In the data rows, the value 128 means zero.
Each row has a hidden score. How much does it go up from the first row of each pair to the second? 15 means little or no change, 30 a big rise and 0 a big fall. The score is a weighted sum of the row's numbers plus the product of two more (or one squared), each taken from its middle value.
[169 114 119 119 152 110 119 168 156  96 121  84 162 173  88 113 117 109
 110 180  95]
[100 133 154 157 122 165 109 126 115 162 130 142 120 101 166 124 166 133
 114 152 122] -> 12
[134 136  91 113 132 171 109 114 163  91 165 199 102 153 173 104 137 114
 170  78 163]
[170 154 154 103 227 148 211 186 103 122 151 216 134 107 161 102 109 192
  91 102 111] -> 12
[145 106  80 127  95 117 116 105 157  79  93 124 150 148 130 110 131 124
 147 101 171]
[ 79 130 134 152 120 170  90 127 115 156 167 139 124 137 150 158 165 104
 128 174  97] -> 16
[188  98 119 119 152 104 142 161 150  96 102  65 175 185  90 124 119 142
  91 181 121]
[122 146 155 132 107  93 104 101 111 169 162 106  71 100 135 112 110 124
 124  90 130] -> 22
[121 129  92 113 122 159 126 106 141 125 168 182 100 147 162 138 131 121
 176  73 171]
[ 89 126 123 154 123 172 123 114 116 160 130 156 122 114 177 142 168 129
 137 131 125] -> 11
[154 106  96 131 150 120 136 153 164  91 117 103 182 185 112 140 135 107
 129 165  96]
[159 152 148 104 210 146 205 173 108 133 124 197 135  92 150 125  95 170
 106  93 107] -> 19
[144  90  88 135  80 118 128  91 171  77  82 115 151 159 134 135 129 129
 151 106 188]
[137 146 143 122 128 105 128 114 121 155 137 121  83 104 123  94 115 143
 140  81 154] -> 16
[154 155 134  86 128 123  97 118  95 151 199 153  46 117 119  70 130 184
 134  58 183]
[ 92 113 152  84 114 114 175 143  73 138 139 100 151 122  51 196  81 161
 116 171 115] -> 21
[179 124 115 129 170 100 149 169 149 103  95  90 182 166 103 111 128 118
 109 163  83]
[ 92 160 131 122  90  79 138  96  96 111 130 131 119  92  78 112  95 136
 132  73 125] -> 17
[ 75 117 173 123 109  75 172 117 102 153 102  97 138  93  82 205  58 120
 133 145 120]
[ 91 127 134 162 102 157 107 117 106 159 123 141 139 108 172 131 180 139
 113 148 121] -> 5
[128 145 109 126 117 147  81 133 144  94 187 150 118 156 119  77 156 113
 130 132 119]
[133 134 113 114 118 160  81 124 133 110 186 137  99 168 126  95 146 128
 124 133 134] -> 8
[161 118  87 120 159 123 151 178 147 107  72  91 204 176  90 141 151 108
 124 180  74]
[178 128 112 114 159 117 137 178 160  78  96 108 179 164  85  84 132 121
 122 164  99] -> 20
[136  91  86 138  79 145 122  81 183  60  75 148 151 151 162 139 133 128
 153  97 209]
[112 115 129 155 121 166 116 113 122 149 109 141 136 128 181 133 161 138
 110 142 128] -> 13
[110 123 131 152 121 179 101 127 118 147 132 145 135 136 168 140 168 131
 109 168 103]
[102 114 134 158 139 172 140 125 117 146 119 153 143 123 188 157 150 134
 116 148 112] -> 13
[100 143 140 115 103 153  79 126 124  75 176 152 109 132  97  64 141 129
 129 142 121]
[125 137 149 124 103 107  83 108 111 149 167  93  72 123 114  94 121 146
 110 110 148] -> 4
[141 137 156 117 134 106 124 128 118 151 130 136  94  97 129 118 123 150
 130 105 167]
[187 132 135 139 182 114 132 181 164 121 100 108 158 145 134 100 148 100
 113 169  93] -> 16
[162  94 103 129 110 112 119 104 168  89  78  97 144 171 117 113 121 131
 125 119 185]
[183 118 134 136 183 112 134 189 169 105 105 102 174 163 111 119 120 109
  99 196  84] -> 14
[ 88 129 136 154 108 171 118 108 116 141 143 160 124 118 174 138 155 136
 126 139 134]
[ 94  99 162 128 117  84 188 115  91 149 106  79 152 112  91 214  63 140
  98 151 116] -> 19
[133 141 157 114 122 118 100 126  93 197 156 113  77  80 116 146 124 145
 123 109 135]
[126  86  92 121  80 131 125  93 167  84  83 107 144 155 121 136 128 126
 161 117 202] -> 15
[177 105  82 120 154 121 154 165 166  90  81  89 193 189 102 134 129 111
 126 167 108]
[ 85 139 137 128  64  78 134  72  99 124 121 107 108  98  86 123 100 135
 154  80 144] -> 21
[100 131 130 165 122 150 117 114 110 157 123 130 133 123 169 119 183 129
 111 137 106]
[116 145 161 130 171  96 192 145 101 141 141 161 132  87 134 160  66 132
 108 111  91] -> 19
[117 118 103 109 103 178  94 100 144 136 163 169  78 136 163 123 149 127
 172  95 189]
[101 128 132 157 144 174 136 131 106 162 124 145 137 137 180 146 174 135
 107 153 101] -> 9
[ 99 141 181 164 141  84 153 117 107 165 120 120 115  79 146 145  84 119
 105 118  96]
[103 125 130 140 113 182 109 124 113 158 131 166 128 110 167 120 186 147
 141 139 125] -> 12
[ 93 123 184 141 154  87 187 137 107 180 117 119 125  76 129 207  56 108
 115 141 104]
[ 89 134 163 142 134 115 149 134 108 154 124 131 133 100 123 163  99 120
 121 143  99] -> 12
[ 94 131 146 111 130  95 179 130  92 154 138 116 138 112  86 193  83 133
 136 137 114]
[166 131 102 129 159  84 139 148 167 108 110 103 154 150 109 123 113  85
 150 133  99] -> 10
[175  92  89 138  97  99 131  85 176  96  67  99 142 149 148 115 124 129
 137  80 208]
[171 140 109 118 163  85 130 172 151 100  91  76 175 162  69  93 128 100
 119 168  67] -> 18
[131 144  97 116 111 151  82 113 135  91 193 144 100 165 118  74 147 129
 137 110 124]
[148 129 147 133 119  91 103 110 151 132 128 107  80 105 125 102  94 124
 133  95 165] -> 19
[190 113 104 123 183 109 157 183 154  96  95  88 194 176  94 123 130 121
 102 175  86]
[138 134  75 105 133 168 111 114 154 126 163 171  91 145 159 120 146  99
 198  85 157] -> 21
[ 69 133 122 160  95 164 109 109 113 162 116 143 138 104 166 159 175 108
 149 143 120]
[182 110 123 114 160  98 148 175 143 107  91  80 170 155  82 133 114 127
 102 168 110] -> 9
[ 83 135 134 151 110 160 126 113 105 155 117 139 125 113 164 132 164 132
 124 136 108]
[167  85 101 130  96 111 118 103 163  76  83  94 151 167 119 120 121 146
 107 116 190] -> 11
[150 152 175 116 206 148 211 175  98 126 111 202 133  84 158 104 105 188
  83 110 106]
[147 102  87 119  94 113 103  94 163  80  91 120 119 145 126 139 124 111
 174 106 194] -> 18
[140 138 160 127 128  85 111 118 117 151 157  97  94 100 115 123 106 127
 114 105 140]
[154  93  85 105  94 126 139 118 141  77  80 104 173 167  92 126 141 162
 139 136 195] -> 15
[125 110 112 109  98 176 100 110 152 123 134 162  86 142 156 111 151 132
 171 106 195]
[141 146 153 109 129 119 112 132 113 153 153 117  84  98 109 104 119 150
 130 108 146] -> 11
[142 128 155 129 107  93  99 121 121 157 143 107  95 105 117 129 123 144
 113 123 158]
[175 117  97 131 171 114 125 174 155 101  81 102 199 179 103 111 160 116
 112 187  92] -> 17
[174 111 125 127 153 115 125 155 153 110  94 100 151 151 114 124 128 121
 119 157 130]
[ 77 121 159  90  78 118 148 138  67 130 118  86 152 118  28 163 106 149
 120 186 105] -> 22
[138  98  97 139  97 103 127  97 156  95  91 105 152 150 130 136 131 120
 142 114 171]
[ 76 132 122 153 120 178 118 129 106 168 141 154 134 120 169 156 166 112
 127 154 100] -> 19
[131 129 102 115 129 165 118 125 129 114 180 148 116 170 137 108 143 138
 122 116 137]
[ 79 130 154 157 122 167 123 124 116 127 128 175 127 116 173 129 159 135
 114 145 119] -> 13
[113 117  96 150 122 185 108 113 125 176 122 133 123 138 184 155 193 116
 142 141 133]
[158 104 121 123 159 116 154 165 149 105  95  95 178 170 102 133 120 115
 104 190 107] -> 18
[130 122  94 116 108 170  90  95 159 108 183 183  86 150 172 126 141 114
 172  87 178]
[104 125 193 123 131  77 168 140  98 184 104  86 124  68  96 200  57 121
 119 151 103] -> 28
[ 96 119 129 147 110 148 115 116 128 154 120 138 127 118 169 150 151 117
 132 144 139]
[155 126 163 113 127  96 132 107 123 137 143 120  72 116 125 107  89 149
 113  87 178] -> 14
[101 137 127 152 122 161 129 117 109 153 116 157 125  99 171 137 173 131
 137 129 118]
[153 130 159 132 129 108 112 118 138 124 139 128  89 119 132  91 110 144
 108  95 165] -> 20
[123 134 200 125 189 102 185 157 114 164 120 131 123  85 124 175  69 133
 106 145 103]
[127 108 108 132  97 123 129 100 170  85  79 144 147 132 137 129 119 114
 161 104 177] -> 17
[159 116 120 114 163 108 147 174 159 128  92  85 176 150  84 149 123  99
 135 189 100]
[125 135  79 117 113 167  99 105 154 122 166 178  95 149 164 125 145 100
 179  85 155] -> 13
[160 112  98 118 147 115 137 169 156 108 110  85 184 166  92 123 139 107
 129 179  95]
[125 134 125 148 179  79 202 137 115 115 169 148 162 148 131 194  39 113
  99 113  83] -> 14
[ 81 132 132 150 132 175 115 128 112 161 146 155 123 118 172 142 162 114
 131 148  97]
[ 87 126 129 146 116 176 115 120 118 152 142 159 133 133 168 156 166 111
 138 154 112] -> 19
[109 130 121 148 116 169 113 111 122 153 153 155 106 124 179 140 155 128
 144 115 138]
[137  95 106 139  91 119 139  96 169  83  75 110 153 145 130 132 115 124
 141 117 170] -> 10
[136 130 150 125 126 102 105 119 134 146 140 109  90 103 120 135 102 110
 136 117 141]
[112 136 185 164 175  89 201 138 132 169 116 149 140  79 167 186  78 108
 101 128  92] -> 12
[ 94 140 104 120  83 161  83 103 118  91 197 155 109 160 115 113 141 127
 139 123 118]
[162 121 100 112 161 107 125 171 146 115 141  87 163 184  85 142 123  92
 122 185  74] -> 18
[155 155 136 115 225 159 202 175  99 129 151 199 139 134 170 105 124 173
 101 103 100]
[ 92 138 136 149 109 161 105 130 111 144 128 153 131 105 150 119 165 124
 126 152 118] -> 21
[111 131 143 100  77 101 109  96 122 127 122 104  88  94  85 120  91 132
 155  95 175]
[111 123 179 108 146 111 180 146  84 162 123 122 122  95  98 184  81 150
 113 147 112] -> 13
[114 127  97 127  59 153  74  80 138 126 127 147  97 124 148 121 162 118
 174  88 178]
[166 114  99 116 137 114 101 158 165  84 131  81 169 191  77 114 134  99
 122 174  89] -> 9
[ 90 136 131 162 125 170 100 115 117 163 142 147 123 120 186 134 171 108
 126 140 107]
[ 89 142 118 148 106 163 108 108 110 164 140 139 124 116 160 129 176 119
 137 120 103] -> 15
[ 97 128 127 154 113 164 123 104 113 160 126 138 124 116 174 137 173 132
 128 135 115]
[148  95 107 139 106 102 117 107 156  99  86  82 149 157 112 131 130 128
 114 126 174] -> 16
[111 140 130 104 101 168  92 121 111  87 209 173 102 150 115  92 144 166
 119 122 161]
[ 89 139 128 155 123 164  96 128 106 186 136 128 131 118 164 141 197 111
 139 161  87] -> 18
[129 141 108 106  84 158  75 108 120 111 171 139  94 148 111  79 170 146
 142 109 154]
[122 154 150 120 194 114 200 158  90 163 167 171 130 106 136 172  73 142
 107  97  80] -> 13
[146 154  87 110 142 152 121 117 160 112 156 177  91 138 149  97 136 105
 186  64 148]
[142  94  97 133  83 122 132  86 163  56  84 114 156 159 124 133 113 133
 131 101 187] -> 8
[121 142 123 100 125 175 100 140 134  93 180 184 107 139 131  80 145 134
 142 127 139]
[136  98  89 134  93 120 113  99 161  95  86 113 142 158 129 141 126 117
 148 115 177] -> 5
[146 143 147 128 123  91 105 127 135 140 142  98  96 114 102 105 110 120
 130 116 129]
[ 91 149 132 128  74 102 103  96 103 103 142 124 114 109  89 105 110 132
 131 100 125] -> 15
[138 138 161 126 127  97 114 112 120 141 137 119  84 107 121 111  98 139
 113  96 139]
[151 152 143 107 222 141 201 175 106 118 146 210 122 111 163 111  98 168
 116  92 113] -> 16
[ 95 119 146 105 128 129 166 141  95 156 134 131 137 103 104 194 107 139
 139 159 135]
[173 123 117 142 151  93 115 159 160 115 114  68 165 158  98 124 130  97
 108 174  84] -> 8
[124 103  84 123  86 140 133  97 150 107  81 114 142 137 137 150 152 118
 183 109 176]
[ 94 131 133 156 121 164 118 121 106 162 118 134 138 118 161 141 171 128
 116 147  99] -> 7
[132 134  97 128 114 136  92 121 144 110 192 130 116 168 121 107 134 100
 129 119 107]
[ 91 127 124 153 126 179 116 127 109 183 117 136 130 112 173 152 179 114
 135 146 108] -> 16
[159 101 117 135 117 119 137 117 164  74  79 125 157 141 133 110 140 146
 121 121 180]
[114 154 106 111 107 153 107 123 107  96 186 159 118 145 110  88 151 149
 137 107 116] -> 9
[ 99 144 122 139  69  67 134  80 106 101 123  94 137 102  78 124  95 132
 126  80 128]
[134 129 103  98 116 146 109 111 162 106 134 171  94 117 142 100 128 109
 192  85 182] -> 28
[108 143 128 111 118 173  89 131 117 101 204 180  95 141 137  86 142 136
 131 126 127]
[170 144 125 106 136  98 127 110 106 154 177 118  61 128 122  90 110 167
 110  55 162] -> 8
[ 91 126 120 160 102 164 112  95 122 152 121 144 117 124 176 142 153 114
 133 124 121]
[127 143 168 129 179  93 160 160 119 168 140 135 123  88 126 172  87 111
 127 143  96] -> 16
[133 148 144 130 109  94 103 122 107 163 128  93  95 107 108 106 137 134
 125 113 121]
[125 141 170 124 117 101 125 101  97 153 128  96  72 102 110 110  99 144
 120 101 142] -> 12
[ 87 140 143 161 135 177 110 132 113 175 136 169 114 100 190 132 173 117
 135 147 106]
[112 158 163  95  77  95 105 107  99 121 122 124  88  68  77  89 106 155
 155  86 162] -> 19
[ 95 125  95 160 120 169 112 115 121 155 139 150 148 150 178 151 182 122
 131 136 122]
[110 127 150 158 139 160 120 131 113 154 111 120 123 126 167 115 166 135
  97 148 100] -> 11
[163  90  99 123 108 112 147 101 160  85  75  97 152 157 123 128 119 145
 132 102 198]
[ 82 130 142 160 122 164 116 120 119 156 121 145 126 108 167 151 164 117
 126 151 106] -> 16
[ 88 131 123 154 117 173 125 117 102 169 135 164 135 108 186 158 182 126
 136 133 112]
[103 146 158 109  97  99 127 109  99 121 126 114  92  92  81 104  93 147
 137 100 136] -> 12
[141 129 163 120 118 104 102 117 110 151 148 103  78 101 118 111 113 159
 102 107 169]
[ 98 119 123 143 110 168 129 113 108 136 128 153 135 130 161 149 161 147
 121 134 144] -> 13
[149 140 146 113 218 153 220 167 105 127 120 210 150 116 172 134 111 174
 102  98 110]
[109 132 153 164 132 148 107 126 122 153 137 131 125 122 166 136 157 114
 106 151  94] -> 15
[113 144 100 111  90 160  92 111 124  82 183 155 117 159 113  90 142 136
 136 106 122]
[149 169 157 112 227 141 240 176  92 113 116 218 154  89 159  91  98 189
  96  81  95] -> 16
[112 145 168  95 138 110 188 153  68 151  91 120 135  77  78 122 111 181
 119 126 122]
[101 140 126 117 101 161  89 120 115  86 192 163 109 139 109  86 140 136
 113 122 123] -> 24
[163 114 126 139 167 113 140 167 155 102  95  94 181 154 113 124 134 110
 102 179  94]
[132 142 152 111 117 131  88 130 114 153 125 115  89 111 105  84 144 142
 130 120 151] -> 19
[174  90  97 127  99 113 109 101 160 110  95  74 139 164 126 137 129 133
 109 120 180]
[139 138  75 106  98 147  88 101 156 120 132 144 104 133 138 107 157 106
 190  73 166] -> 20
[ 94 148 174 111 130 120 169 137  50 186 122 105 115  71  90 151 112 169
 110 129 102]
[142 131 149 124 110 100 100 109 125 136 146 113  83 115 117 102 112 143
 112 103 161] -> 12
[120 152 161 118 173 117 187 148  71 159 176 159 115 103 134 158  92 164
  96 108  90]
[111 148 151 142 156  65 185 134 112 182 135 113 129  78 121 196  70  90
 141 113  83] -> 25
[ 95 152 179 132 130  82 178 126  86 168  92 128 115  51 113 141  94 141
 145 105 122]
[ 82 130 117 146 123 176 125 131 108 168 128 164 143 111 173 165 187 121
 154 146 107] -> 13
[184  82 101 149 119 110 121 104 176 111  62  87 151 160 151 138 143 133
 120 114 194]
[171 117  99 124 157 113 128 164 156 120 104  94 170 169 107 130 143 105
 129 163  95] -> 18
[119 150 130 103  94 152 101 123 111  80 172 165 112 130  99  79 143 168
 123 105 146]
[ 95 123  97 153 108 164 126  95 119 141 118 150 135 134 181 144 163 124
 148 100 138] -> 17
[124 134 150 149 115  90  86  92 116 166 150  79  70 117 131 128  80  85
 101 105  93]
[ 96 181 182 137 135  84 164 133  71 191 108 131 107  39 118 116 113 144
 130  90  91] -> 20
[ 84 122 114 151 102 185 113 103 116 154 139 163 126 126 178 149 182 119
 140 132 138]
[104 116 138 163 122 149 132 114 123 137  97 142 138 113 179 139 146 131
 105 133 130] -> 13
[ 89 140 154 114  74 101 116  92 109 115 134 125 100  92  88 121  92 138
 142  98 152]
[106 125 125 158 134 171 142 125 106 177 130 144 137 126 189 166 168 127
 123 136  97] -> 22
[ 98 130 128 146 118 164 111 116 115 144 139 157 120 121 163 124 165 136
 133 129 142]
[124 124  86 120 112 157 108  89 155 110 172 175  96 157 166 133 132 116
 173  75 183] -> 18
[175 120 120 112 157 115 147 172 158  95  72  96 175 157  89  96 141 119
 120 173 108]
[ 91 144 147 109  87 112 124 100 115 107 136 145  98  90  96 125  90 127
 159 100 143] -> 13
[ 96 138 199 113 120  80 162 141  80 166 108  88 119  78  70 158  74 141
 115 146 115]
[114 145 198 146 171  83 167 133 114 180 141 131  93  55 147 170  44 102
 116 114 101] -> 11
[153 113  86 108 128 148 107 166 163  79 104  96 185 185  86 103 161 105
 136 195  93]
[ 95 142 169  98  87 108 120 106 114 116 140 144  80  72  88 120  82 136
 159  98 168] -> 19
[155 101  86 129 108 117 131  95 165 103  79 128 139 137 145 123 143 122
 159  82 192]
[124 121 169 147 183  62 192 151 134 157 113 126 145  97 128 205  57  99
 117 141 106] -> 16
[164 109 103 129 146 105 146 156 145  91  97  83 185 174  92 112 131 119
  96 169  96]
[153 146 114 109 116 121 110  88 106 136 195 130  60 133 131 101 123 162
 131  46 165] -> 10
[133 127  93  96 113 150 114 108 153 117 175 158  97 162 136 127 125 112
 177  93 168]
[109 132 197 123 160  65 172 152 105 188 106  92 120  64  90 201  61 109
 120 163 104] -> 17
[ 91 144 154 107  70  96  97  97 117 100 138 127  89  92  75 119  88 118
 165 109 144]
[124 162 161 120 210  89 216 156 102 166 163 179 115  87 140 172  55 119
 131  98  85] -> 10
[161 134  95 108 157 128 130 162 162 117 117 126 150 149 109 117 144  97
 158 148 118]
[141 101 108 137  91 121 117  91 164  81  85 121 137 143 139 106 119 118
 139 102 178] -> 8
[172 149 153 113 217 146 188 170 104 120 144 184 132 122 160  99 114 180
  84 107  98]
[127 120  99 110 118 171 104 112 164 107 169 176  99 152 162 122 134 113
 170  97 166] -> 24
[121 106  95 132  86 126 138  92 164  78  65 134 155 136 135 145 124 118
 166 114 178]
[102 140 125 168 138 152 103 119 105 182 123 139 128 119 186 143 179 118
 117 133  90] -> 14
[136 147 144 134 135  97 116 119 125 166 144 116  86  96 131 121 109 114
 135  93 123]
[110 172 193 158 165  62 165 125  93 173 120 139 103  46 143 119  76 128
 101  81  82] -> 13
[ 82 129 147 162 130 181 130 138 104 151 122 171 147 108 178 145 172 142
 115 163 107]
[ 73 131 144 158  96 149 118 106 115 127 113 155 132  98 157 138 127 124
 133 125 125] -> 19
[164 133 125 134 146 114 111 169 154 101 115  93 158 146 101 100 126 102
 105 162  86]
[ 90 149 169 117 125  96 187 133  56 154 131 111 140  88  78 162  88 161
  99 128  83] -> 19
[171 110 108 121 170 110 158 163 150  94 100  99 190 171 106 129 135 127
 109 167 109]
[ 90 129 134 147 130 185 121 132 113 153 128 159 141 117 169 145 179 132
 129 163 110] -> 15
[163 117 123 128 169 104 177 177 153 104  99  89 190 178  92 142 104 112
 101 191  87]
[169 114  98 111 143 134 125 168 158  96 105  91 169 175  90 106 141 118
 130 175 115] -> 15
[185 137 108 128 163 118 147 169 172 103  82  90 172 147 102  89 134 106
 131 160 101]
[132 105  90 127  88 121 132  96 167  76  84 133 155 147 126 126 132 124
 162 104 190] -> 13
[107 129 126 167 136 163 128 119 115 172 115 145 126 110 194 134 173 128
 132 127 109]
[135 139 165 124 116  96 115 121 116 155 149 111  91  99 118 106 125 148
 114 102 158] -> 14
[174 128 130  97 131  99 114 113 127 139 195 113  62 142 113 104  97 150
 116  63 181]
[136 139 100 120 108 168  72 126 129 119 182 139 106 153 124  91 174 130
 131 122 135] -> 13
[ 79 145 136 166 131 171 113 137 112 167 140 165 130 111 182 118 161 119
 131 143 104]
[ 98 126 118 156 106 157 105 114 114 173 127 121 132 115 161 148 176 112
 134 142 117] -> 15
[106 101 141 128 134  81 174 135 136 118 115 109 165 131  95 208  64  93
 130 171 111]
[ 80 133 131 155  95 173  89 106 119 178  88 139 114  90 175 133 185 119
 162 144 126] -> 23
[105 138 173 129 123  78 165 118  86 161 114 103 116  76  99 168  73 138
 115 115 102]
[147 125 167 128 130  93 116 119 138 141 139 110  85 104 126 134  87 120
 118 115 149] -> 9
[108 135 191 111 152 101 181 152  89 189  94 117 114  52 110 171  83 141
 127 138 120]
[ 99 129 161 140 138  78 155 133 125 160 111 101 142 113 112 190  71  88
 126 160 101] -> 20
[162 135  87 123 152 118 155 160 154  87  81 122 187 157 106 107 135 109
 145 147  86]
[ 99 118 171 139 148  86 171 139 112 137 111 104 154 101 106 179  74 121
  99 154 101] -> 13
[ 92 121 151 121 138 132 171 143  96 161 125 132 142 112 125 189  98 133
 123 156 114]
[130 143 167 130 126 108 109 116 105 164 140 114  76  83 130 103 124 152
 120 104 150] -> 6
[143 146 142 139 127  72 127 114 116 154 132  99 105  97 115 104 106 128
 113  87 122]
[142 109 110 141 112 113 113 114 169  93  91 121 141 144 140 113 134 115
 136 124 157] -> 19
[157 158 154 117 223 145 207 176 104 111 160 209 133 116 164  93  99 175
  87  93  87]
[133 128 159 132 111 104  92 114 120 168 150  93  80 108 121 134 113 123
 117 117 139] -> 18
[171 116  87 114 138 121 128 158 150  92 103  95 170 183  98 113 146 122
 118 158 107]
[163 110 112 123 160  94 128 166 163  97 104  76 170 177  81 130 119 100
 119 183  94] -> 18
[ 86 133 120 159 106 159 111 107 121 157 118 156 122 114 177 145 163 111
 149 136 126]
[ 90 130 129 158 108 153 122 104 106 153 123 136 131 120 169 139 162 140
 119 128 129] -> 8
[120 131 176 147 182  66 186 149 131 180 117 107 139  82 134 203  55  87
 129 142  97]
[139  91 107 130  96 125 117 101 168  82  82 113 136 149 130 129 120 124
 148 125 186] -> 10
[150 139 144 112 113 124 100 133 122 144 135 116  91  99 117  97 141 144
 134 112 147]
[167 109  94 119 149 106 159 156 156 106  90 100 176 169 106 143 124 114
 130 162 101] -> 16
[146  75 101 124  88 118 129  86 169  87  69 100 141 153 126 149 115 133
 145 100 213]
[145  88  91 127  87 133 134 103 176  78  74 120 157 160 131 125 134 133
 151 125 202] -> 18
[127 131 152 128 131  87 112 119 123 151 164 105  91 123 114 132  96 114
 124 114 137]
[156 128  93 125 144 110 143 152 154 109 101  95 178 163  99 135 132 103
 141 152 100] -> 15
[163 132  86 113 133 139  99 170 164  87 108  95 172 177  83  75 172  97
 153 175  90]
[164 126 103 119 151 122 139 156 157 112  96 122 161 145 116 120 135 113
 150 142 125] -> 15
[ 88 132 116 141 103 169 118 105 107 152 135 150 127 128 163 138 174 136
 134 120 133]
[107 154 182 170 146  34 174 118 112 163 126 103 132  65 113 161  57 107
 106 114  84] -> 15
[ 83 137 152 160 115 160 110 116 114 147 132 171 117  93 176 135 154 129
 126 146 127]
[ 88 117 123 149 115 167 110 127 109 153 121 127 145 130 159 153 173 127
 118 168 110] -> 15
[ 90 126 127 155 104 151 100 108 126 137 139 141 122 118 163 143 149 117
 125 139 127]
[ 94 120 143 114 127 101 175 124  97 155 137 114 135 118  99 213  81 126
 135 136 120] -> 24
[ 85 134 125 148 119 170 112 125 110 166 122 134 131 115 155 148 172 109
 137 162  91]
[126  98  89 138  82 130 119  94 169  74  99 117 140 157 130 125 122 116
 152 123 179] -> 11
[137 125  71 127  95 170  84  94 162 112 131 154 103 150 171  96 176 108
 187  85 177]
[ 91 123 142 154 110 157 102 107 122 152 111 145 119  99 174 134 167 124
 130 136 127] -> 12
[102 146 177 121 144  73 187 150  94 152 119 118 139  71  88 173  61 117
 128 141  81]
[ 96 122 117 143 122 166 135 114 105 148 134 165 135 133 175 153 169 149
 126 123 134] -> 4
[ 93 148 122 113  80 101 140  90 109  97 126 130 122  90  88 112  94 135
 164  81 137]
[ 86 117 140 162 134 171 129 130 118 159 135 145 148 114 178 156 161 129
 104 166 106] -> 8
